Each row is where one point has got to under a steady rotation. How many ticks took it there?
The counts run from 0 to 569.
[ -8 -15  28  -8   7  12   3 -36   8 -10  -5  10  29  -3  34   8  -1 -16
  -5  24  26 -17   9 -17  -3   0  47  18  13  22  28 -13 -21  -5  21 -10
  19 -11  10  -4 -17  26   3  -6  27   3  19  -3  13  10   8  -4   3 -10
  10  13  -7 -15  -1  17 -28]
285
[-23  23   7 -33  10   6  11   6  -3 -19  -5  -6  35 -12 -13  10 -22 -15
 -24  -6  -5   1  12 -15 -18   5   2  22  24   6   9  25  43  35 -10  -9
 -13  -9  24  23  -2  -9  -7  23  -3 -26  27   2 -13 -10   6 -25 -34  -5
   8 -34  23   1  11  16  -9]
395
[-33  27  21  -1  -9 -13   2  -7  19  -7 -23  -8 -10  16   9  13  -2  12
 -14 -26  11 -23  10   2 -12  -3 -16   0  -5   9  11  -4 -16 -14  24  17
  -5   5  20  -7  38  -1   1   2  34  16   4 -42  23   0   8 -23  -4 -27
 -12  39   3  23 -20   6 -11]
454
[-20  -8  -6 -10   7  12   3  -7 -28  12 -26  -3   9  -2  -5 -21 -15  30
 -19 -20 -12   3  13  -6 -43 -44 -21  -9   4 -18  11  -6  20  40  12 -11
 -16 -15  -8   7  -3 -27   5  10 -22  -7  21   4  -6   6   1  11   1 -43
  14  -6 -15 -16  13  14 -43]
510
[-24  15 -12  22  10 -21 -24   9  43  -4  13  39   6  -2  28  23  13 -20
  13  25   0 -18   4  12 -22  28  35 -10   9 -18  -2 -12  17 -21  12  12
 -25  42  16  15   9   3  17   6  -4   4  -4 -14  -8 -11  -2   6  19  25
 -11  -1  11  -7  25 -11  15]
476
[  0  -2   0   8  -1  -9 -40   8  28  23 -32  11  17  21   2 -15  -3 -17
 -26 -25  12 -16  17  12  -5 -14   4  -4 -12 -20 -20   7  -7   3  21   3
   1   9  -7  26   2   0  -6  -5  10 -12   5 -15  11 -36 -18   9  33 -25
  15  28  -7 -32  -6  24 -31]
162
[  0  12  -6 -35  37  13  19   0   9   1   9   3  -7 -29 -10   7  14   7
 -47  20 -13  17  -6   4 -22  -3 -12  21  18  -5  30   5   1   2  19  21
   4 -24  15 -10 -13  14   1  26 -29  15 -26 -30  -4 -14   8   3   9 -10
  -3   6  25   0   1  -7 -28]
515
[  5 -20 -26  22  42 -14  -9  16 -14   7   3   9   8  -4  -2 -10  18 -17
 -13   8 -22 -29  13 -15  21  -9 -10  15 -20  13  17  15 -12  24  23   3
 -35   8 -29  -3   9 -14  -2   9 -23  -4 -12   6 -19  16   8   4   8   1
 -17 -16  30  -5  13  -4  -8]
151
[ -8   5   0  16 -24  -1 -36 -39 -11  12 -32  15  21  35 -33 -11  -3  23
   0  -2  27  -5  17   4 -10   7  13 -38 -26 -12 -13  10  16  -2 -24   9
  -1   7  -6  20   3 -15  -6   2 -24   3  15  -4  21 -21 -12  22   8 -29
  21 -11   5  -5 -10  19   3]
264
[ -9   6   2  20 -18   3  -1  -6  21  -6   0  -6  25  34  28  -3  21   0
   2  17  -5   2  14  -4 -33  33  21  -1 -16   7  11  -1  -3 -17  27  10
  30  30  17  -4  -3  25 -45 -47   7   7 -15 -16  -8   0 -31  -8   0  -5
   2 -16  15 -19  -6  -1  -3]
4
[-32  -5  11 -16   6  -7   5   4  -5  -9  24  11  38 -15  15  -1  -4  10
  24  22  -9  16  -4 -33 -22  -8  25 -18   9  20   3 -13  33  18  12 -17
 -17  14  13   6 -13 -13   9  -9 -16  -4  34   5 -19  20  -1  20 -15   5
   3 -26 -12   5  49   0  -4]
474
[ -4   7  -1  -3 -26  -5  -2 -20 -20  18   3 -29  18   4 -35 -10 -19   5
  10  22 -10  11   1  16   4 -11   8  20 -36  11  -3   2 -18   5 -23  -6
 -11   1  -5   9   4   5  -9 -12 -16 -11  35  31 -32   8  27   0  -6   6
   4   0 -36 -15  11 -17  21]
138
[ -8   7   0 -11  -9 -14  26  -3 -10   9  13  -5  16  31 -34 -30 -22   3
  -8  27 -17   3 -11   0  15   3  15  10 -20  -2  -4  22  -9  24 -23 -12
 -13   4  11   3  17   8 -25 -10 -11   7  24  35 -14  14   0   4  -5 -19
   6 -13 -25 -28   8 -36   5]
304
[ 20  16 -26 -20 -16  12 -13 -12 -11  -1 -10 -23  -2  37 -31 -27   2  16
  -7  31   2  15   0   4  -4 -10  -1  45 -33  21  11   8 -26   7   4   7
  11  -6  25   5  -3   0 -35   2  -7   5   4  18  -7   0  15 -19 -31  -8
  11  -1 -28  20  -6  17   2]
341
[-20 -17  21   3  36  -1  26 -17   8  23 -16 -10  33 -13   8 -11 -11 -17
  -5  39 -14   3  -8 -32  11  -2 -14  -3 -32  23  -5 -11  -8  12  24   5
   8 -18  23  -8  -1 -15 -34  -7  15  -4  22  -8  11  18 -14   0 -25   6
   7  18   6   4 -32  28 -10]
7
[ -3 -19 -14 -17   4   8  -7   0   2 -20  -3  -8  10  21 -12  -1   9   7
  -8  21  14  10  -5  -7  -1  -6   6  48   8  55  29  21 -12  18   0   5
  -1   2  35  14   1 -13 -37   9  11 -20  -7   6 -25   0  -5 -12 -14   0
  11 -11   0   0  -9  24   0]
276
[  4   1  15 -14   4   4  -1 -20   6 -18   3   1  30  29  20   1  25  -9
   2 -18   1 -12  31 -25 -20   9   6  -9 -30   1  -5 -14  -3  -7  43   3
  11  12   7   0   3  26   2 -58   5   8 -10 -38 -19   3 -24  -6  -6  -7
 -15 -33  16 -11 -26   8 -27]
170
[  9 -15  -5 -35   9   3 -24 -32   1 -15  -1  16  21  30  10 -33   9  -9
  21  28  24   0  -3  -3 -12   3  54 -19  -7   3  -4  -8 -27  20   9   2
 -11  25   8  18   5  13   7 -22  -8  27  -4  22  23  29 -10  23   3   1
   4   8 -12  -3  -1   1 -10]
466
[-18  13   7 -16  15  10  20  20 -10 -11   5   8  13  -3 -21   6 -16   3
 -38  15 -32 -10   5   6 -16  16   0  34  11  -2  23   8  23  13   5 -17
  -8 -12  23 -12  -2   7  -4   5 -20 -13  23  -2 -15   5  19 -18 -20 -31
   3 -28  18   3  32 -23 -14]
229
[-29  13   3 -14  12  11   2  -8  22  -8  29  -4  17   6 -22  -5   3 -26
 -15  14  15  -5 -18   6  15  16  -7  14  -5  33  17 -30 -17 -21  29  18
  -8   3 -15  -3 -15  37   9  -7   9  14   8 -15   5  -7  28  34 -17  -2
  15  16 -16 -13 -29  17   2]
248
[ -5  -5 -26   2  -6   5 -37  22   8  14   3   5   8  -2  -7 -18   4  27
   4  -3  -2   4 -10  13  -9 -29 -11  45  13  -3   1 -29 -11  -9   8 -19
 -28  14  24   0   1  -3 -21  18  -6 -18  32  13 -30 -16 -11 -12  18  12
  -5  11 -47 -19   9   3  30]
74
[-15  17   7   4 -29  12 -20 -29   0  41 -11 -37  -5  -6 -23   7 -18  20
   2   5  -1   6  37   7 -14  -2  -8   5 -43  -1   7  -2   0   5  -5  16
   2  17   7 -16  -8   4  -7 -17   8   7   9 -11 -30   5 -14 -25   0  22
 -39  -4   2  -4   9   2 -20]
333
[ -3   6  -4  -5  -7  21   6 -34   0   6 -13  -1   2 -35  -8   1   3  32
 -23  24   0  20 -16   4 -44   8  -2   0   9 -11  23   1   6  -5  -6   6
  21 -17  28 -21 -18   2 -16  13 -34   8 -16  -5  -3   0 -10   8   7 -22
  15  14   8  21  16  -4 -22]
348
[ 10   6   8 -16  14   9 -29 -13  13  16 -10 -25   2  -1   4 -14  -1 -50
   6   4 -13 -21  26   6  13   4  30  12 -43   1 -12  23 -19  23  14  10
  -1  23  -4   0 -12  10  -1 -25 -12  -2 -21 -10 -25   9   2  -2 -15  33
 -32   3  13   8  21  10  -9]
50
[-29  23  -7 -13 -38  -1  -5   3  23  22  19 -18   2  27 -18 -22   0  18
 -12  41 -10  18 -18  -9   2  11  15   9   2  16   7  28   6  17 -18  -4
 -12  19  32  -2  13   6 -15   9  -5   3  21  10 -22   1  -4   4  -7  -1
  -4   0 -24 -10  41 -18  11]
471
[ 28  20   4 -13 -41   8   6 -20   3 -22   6 -21   3  35 -14   7 -11  12
  -9   6  -5   6  28  31 -28   7  14  21 -22  -2   3  -2 -15  -6  -9  -1
  28  26   8  16   3  25 -16 -11   6  13   3   9   3  11  18 -42  -4  -7
 -28 -15  -9   5  -6  -8  -1]
55
[-11   0  10  -7  -5   5  26  13   2  -8  -4 -13   8   5 -18   3  -9  -6
 -41  -7 -20 -18   6 -14 -16   9 -18  35   7   1  18  16  21  -3  10  11
  30 -23   5 -13 -20   1 -18   9  -9 -13  15 -25   0 -26  -1 -10 -26 -30
   5   1  17  -8   3  11 -32]
164
[  8   6  19 -57   5   3   3 -28  16 -35  -3  13  10 -48  -1   3  -7  14
 -25  11  13  -1  -5  17 -32 -12  35   3  38  -3  -1  -7  19  16  -9   8
  -1   0  29   4 -25   2  -5  19  -9   1  13 -16  15 -10   2  -7  -7  13
  22  23 -15  25  24  26  -3]
117
[ 26 -14 -12  -7  37  13  -4 -28 -22 -11  -7   6   6 -23  11  -5 -17  -1
   4  -7  -2 -28  28   8 -10 -22  17   4 -29   0  12 -16 -42  15  29   8
 -28  -1 -27  -3 -19  -7  15 -16 -20  12  -6  11 -18  31  33  -5   8   8
 -11 -11  14   2  -6 -15 -22]
502
[-26 -24   7   0  12  18 -10 -47 -10   2  10  12  18 -10  -3  14  -4  -6
  -6  29  19  12  20 -10   7 -14  38   0  -2  47  29   8  -6  -1 -40   1
  -9 -22  -3  -1 -35  -2  11  15 -11   9  14  22  -2  11   5   7  13  -2
   5 -22  -4  -8   8   0 -24]
553
[ 38   4  25 -14   0  23   6 -22 -13 -21  -1   0  20  21  -9   5  -4 -33
   9  21  -2 -26  44  10  -4   9  30  25 -16   1  -4 -20 -29   3   5 -21
  20  11   4  26 -13  38  -2 -14   3  15  24  -6  13   8  23 -41  -8   8
 -26  -4  16  19 -15  -7 -20]
54
[-21  -2  14  15  -9 -18 -20   7   7  17 -24   3  16  -9   5 -10 -17   4
   3 -13 -20 -34   6   1   7 -22 -15   8  -2 -30 -27 -12 -28 -18  27 -13
   1  13  22  -4  34 -23 -10  -5  16 -10  24 -16   7   2 -11 -23  17  16
 -22  42 -20   6 -10   9  16]
10
[  0  15  13 -11 -40 -11  16 -41   0   6  -7 -14 -10 -14 -18  -9  -4  35
   4   7 -12  10  15   3 -27 -22  20  -8  -5 -24  -5   4  -7  14 -20  -2
  16   5  36   2  12 -20   1 -17  -9  26   8 -24  17  18 -13 -31   5  18
 -39   2  10  24  10 -23   2]
463
[  3 -11  10  -1   6  -6 -17 -35   5   7 -13   8   8 -17   7 -25  14  15
   6  20   6 -14  -1  18  11  -6  29 -10 -13 -22 -22  -8 -44  -3  -6  19
   0   8   8 -19   0  -4 -21 -23 -14  14  -9  12 -11   3 -14  15  24  18
   4  32  -8  -8  -8 -26  14]
14
[-14  15   3   7  21   3 -19   3   5   5  -9 -15   6  23  12   2 -16 -16
  22  -5  30 -14  24  19  29  -4  -9  32 -17  40  24  10 -27   0   8  -5
 -17  21   0   0  15  -4  -3   3  42  -5  10  17 -14  -8  15 -20  -6  16
   9  11  -8 -10 -17  -6  16]
212
[ -8  12  20 -23  10  -8  -3 -18   6  -6  -2  -2  -7 -36  -9  17   0  14
 -38  -7  10 -14  -4   2  15  -6   4  21   9  10  10  19  -1 -27   9  39
  19 -12  21 -25 -29   3   0  21 -20   0  -6 -32  13 -14   7   9 -11 -16
   5  37  10   3  -3   1 -33]
450
[  1  -6  14 -23  17  16   1 -32  -4  -6  -9  14   9 -28  -9   2 -22  -6
 -26   0  19 -16  20   4  22 -19  46  -4  11   0  17  22 -21  20 -10  16
 -12 -13  -9   9 -19   2  35  23 -15   9  13  16   9  17  23   7  -1 -16
   9  14   2   5  -2  -6 -28]
386
[  0  22 -14  -6   4   6   3 -11 -14   4 -10 -20 -31 -25 -21  18 -18  46
 -17 -15 -25   5  39  28 -17 -11 -23  24 -21  -3  16  18  -6  -4  -1  17
 -10  -2  -9 -17  11 -11 -11  -6 -12 -17  -4   2 -39   2  11 -32   6   2
  -4  -6  18  -4  14 -24  14]
500
[  7  10  -8  16  16 -21  22   2 -18  -7   3   3   5 -18 -32  -9 -18 -21
 -19  32 -19 -31 -13  12  24  10  -5  15  -8  10 -16   9 -12 -15  -9   5
   2   1 -18   8  19  -9 -26  24 -26  -2   1   2  12   6  42 -22 -32 -12
 -11  32   6  26 -14   0  32]
136
[-10  17  17  29  -2  10 -36 -10  13  37  -2 -25   0  27 -15  14  -1 -29
  -8  14  -1 -17  38   0  19  10   7  24 -44  15   3  21  -4   1  14  -4
  -4  15  -3   5 -16  10   9  -3   0   4   5 -23 -15   1   3 -30  11  10
 -39  -4  12  -7   9   5 -34]
332
[  6  -6 -14 -37  52   5  11   2  21  -8  18  27  28  -6  22 -33   9 -11
 -20  -7  -6 -15   7  -9 -25  -3   6   3  10  -9  13 -33  -1   3  46   1
 -27  25 -12  14   5   6  -2  -4  11  11   0  -6  -2  24  11  -2   8   4
   2 -10   2   8  -8   2  -6]
234
